The rows of M fall into a few groups, which share some directions, and each row is roughly a mix of its group's hidden directions.
M, 107 rows:
[[ 10 -11  -3   3  11  -8   2   8  -7 -22  21]
 [  2  22   5  10 -26   5   4  -5   2   9  -2]
 [  7  20  21  -6 -18   0  -5  -4 -11   0   6]
 [-14 -18 -24 -10   3   8   2   0   8  -1 -11]
 [  6  21  12  11  -8 -17  -9   3 -15  -8   2]
 [ -5   4 -11  -7  -4  26  -8 -15   5  -5 -14]
 [  2  -1  21  10  11 -15   6  10  -1  13  16]
 [  2  -6  20  14  -8   8   8  -7   6  -9  22]
 [  0 -20   3   3 -15  -5  11   6   7  -2  25]
 [  4   7 -16 -13   8  11 -10 -10   5  -2 -24]
 [  7   1  18  -4  12 -13   2  10  -2 -15  21]
 [ -9 -18  -7 -17 -14 -18  -8   3  -9   5   1]
 [-11   2  -7   6 -14  20  -5 -15   8  13 -14]
 [  6  26  17 -11   6   6  -8  -8 -11   2   0]
 [ 11  10  -2 -17  -6 -17   7  -2  -7   6 -22]
 [ -4 -20 -16  -5  20 -12   0  11  -5  -5   5]
 [-11 -18  -4 -21 -16   2  -8  -7   6  -9   8]
 [ -6  -3   7  -5 -21  16  -3  -8  -7  22   7]
 [  1  25   3  13   2  -9 -15  -7  -5  -4 -17]
 [ 10  -6 -17  -6  14 -12   1  14 -16 -13   5]
 [  4  20   6   3  -1  17  -6 -12  14   7 -16]
 [  1 -19   8  10  -2   0  14   7   8   4  25]
 [ 10  17   5  13 -10  17  14  -6  11  -8  -7]
 [-12 -19   2 -11 -23 -12  -8  -3   0   6   5]
 [  0 -15   6  -3   8 -25   9  16  -2   5  12]
 [ -6 -21   3   2  -9 -20   7  13   1  -8  14]
 [  6  -2  22   9  -8   3  10   2   5  10  24]
 [-10  -1 -16  -4  -9  25  -3 -12  11   2  -8]
 [ -3 -16   2   8  10 -19  10  16   1   6  15]
 [  1  24   6   4  -5   7   1 -11 -13  11 -19]
 [ -3  -9  12  16  19 -10  10  11   8   4  15]
 [  2 -21   5  -4  -3 -13   8  10  -7  -3  24]
 [-12 -24 -17   1  -4  -8   7   7  15   2  -7]
 [  0  -5 -19   0  14  23  -9  -6   6 -14  -3]
 [ -5 -22  -2   9   9 -14   2  13   2  -4  19]
 [  9   8   4 -10  12  30  -7  -8   3   0   8]
 [ -4   1   4  10 -13  29  10  -4   7   8   7]
 [ 12  23  10 -11  13 -12  -6   0 -14  -4  -1]
 [ 19   4  -6  -5  12 -28  -7   3   4  -6  -3]
 [-11 -21  -7  -5  -6 -18   8  16  -8   1   9]
 [-12 -22 -14  -6  -1 -12   1   7  16   6 -11]
 [ -2   7 -18  -4  11  16  -8 -10   0  -5 -22]
 [  0 -18   2  11  16 -10  11  13   3   6  18]
 [ 10  28   1  -2   3  -6 -15  -4 -13   0  -9]
 [  0   3  17  -1  -4 -19  17  10 -16   8   9]
 [ -5   7 -11  -5  -9  14  -9 -16  11  -4 -22]
 [-12 -23 -13   5  -2   0   6   9  20  -1  -3]
 [ -1  -6  12  11  -6 -17  14  14  -7   1  19]
 [ -2  15  -7   8  22  -3 -12  -3  -6   0 -21]
 [ 10  -1  22  -2   8 -16   6   6  -1  -9  19]
 [ -1  -4  10  -8  -8  24   4  -8   5  23   2]
 [ -2   1 -20 -12 -13   6  -9 -10   1 -16 -17]
 [  7   6 -10  -2  -2 -17  -4  25 -10  12  -9]
 [  6  17   8   1   5  26  -4 -17   3  -4  -5]
 [  5  25   0   0   8  16  -9 -11  -6   6 -14]
 [-11 -21  -6  -1   1 -27  -4   6   9  -6   2]
 [-11 -20  17  -1  -9  -6   1   1  12   4  20]
 [  3  13  17   3  -6 -17  -1  -4 -21  -8  10]
 [ -1   4 -12   0  31  10   1   4   5   1 -13]
 [ 13  23   0  -1  18  12   0  -6  -9  -5 -12]
 [  5   7  17 -10   6  -5   9  15 -18  14  11]
 [  0 -16 -18  16  18   6  10   6   7   1   6]
 [ -1   4  21  14 -17 -11   2   7 -11   0  15]
 [  3 -10  19   8  -6 -18   9   9   5   4  19]
 [-12 -27   2   2  -3 -15   6   8  14   4   8]
 [ 11  29   9   5  10  10  -3  -3 -12   3  -2]
 [ -6 -24  -6  -2  11 -21   5  13   2  -5   4]
 [  0  12  16  -5  -8  22  -5 -12 -12   8  10]
 [  4  -6  12  -3   0 -28   7  13  -8  -4  13]
 [ 13   7  15 -10   7 -25   1  13  -7   2   8]
 [  5   9 -10   1  21  -1  -3  12 -23  -5   9]
 [ 12   2   6   3   2 -23   2  11 -18  -9  13]
 [ -9  16 -17   2  -7  12 -19  -6  -7   0 -14]
 [  4  12  -3 -22  -4   9 -16 -13  -9  -9 -10]
 [  3  -4  18   6 -13   6   5  -1   5   6  27]
 [ -5 -26  -3  -2   4 -14  11  14   3   1  15]
 [  9  12  17  -4   0 -23 -14  -3 -10 -10   0]
 [  3  -8   7   3  -2 -29   5  12  -8  -9  13]
 [-11 -16 -22   6 -10  -6  -8  -1  17  -1  -8]
 [ 13   9  -9   8  20  -2   3  -9   3 -19 -12]
 [ -7  -2  20   4 -23 -11   4   2  -3   9  14]
 [  4   8  11  -5 -13 -14  -5  -1 -25   9  10]
 [ -9 -24 -18 -14 -13  -6  -5   1  -2  -7   0]
 [ -3 -24 -19  -4  11 -13   1   6   3 -14  -2]
 [  9   5 -16 -13   6  14  -6 -13   3 -10 -20]
 [ -6  -6  10  18  12 -16   7  10   7  16  10]
 [ -1  -5   3  -5  -6  25  -7 -22  11 -10  -1]
 [  8  14  16  -1  -2 -16   1   3 -24  -3  10]
 [  9   8   6  18  21  10  16   3  10  -7   3]
 [  7  -6  14   5 -20   8  -4 -17   6 -12  15]
 [-10 -18  10 -10 -11 -15 -12  -8  10  13   0]
 [ -7  -5  -6  26 -18 -12  -2  -1  11  -6  -6]
 [ -4 -16 -16   0  26  12   6   3   5   5  -3]
 [  8  15  23   7   6 -16   4   4  -8  13   7]
 [ -9  -8  13  -3 -24 -13  -3   0  -4  14  13]
 [  5  -2   6 -11   7 -29  -2  11 -11   2  11]
 [ 14  18   0  16  14  17   8  -1   2 -12   2]
 [  3  -2  16  13   2  15   3  -1   4 -16  22]
 [  5  -4  -2 -27   4  -2 -18 -10  -8 -13   5]
 [ 13  13 -13   4  25   8   5   4  -4 -10  -8]
 [  5  15  18  -1 -16   3 -17  -3   2  15   9]
 [ -6 -20  -2   5   0   5   1   2  31  -3   4]
 [ -3   7  21   1 -20 -14  -3   5  -3  17   5]
 [-20 -21  -7 -11  -1  16  -9  -8   7   0   1]
 [-11 -21  13  -7  -1 -13  14  -3   4  -5  15]
 [  3  11 -15  -4   3  14  -1  -5  13   0 -26]
 [ 18  26   6  -2  -3 -11   0   0 -15   4  -8]]

One row of each group comes first, with its name. Which group is each row after those in?
[ -4   2 -17  -4  15 -20 -12   1  -4  -6 -18] : X
[ -8  -4  10  11  -8  23  -1 -18  10  -6  10] : R
[  1  13   0 -12 -24 -12  -8  -1 -13  11 -10] : P

[-10 -27   1   0  -4 -18   1   8   3   0  15] : P
[ -2 -16   2  -4  -3  -2   5  14  25  18  -1] : R
[-11 -27  -5  -9  10 -17   5   9   0   2   4] : P
[ -4 -12 -24 -10  21   8   1   2   0  -1 -12] : X
[ 11  20 -14   4  13  -4  -8   0  -4  -8 -20] : R
[ 1  1  3  3 -4 34  4 -9  5  5 12] : X
[ -7  -8  -4  -3 -26  14 -12 -13  12  -4  -2] : P
[ -5 -20 -19   2  14 -11   3  13  13  -2  -4] : P
[  7  12  27   5   9   6  15 -12  -1  -3   0] : R
[  8  -9 -10  13   6 -16  18   7 -15 -11  -4] : R
[ -4   6   2  11 -15  14   3  -5  25   4 -11] : P
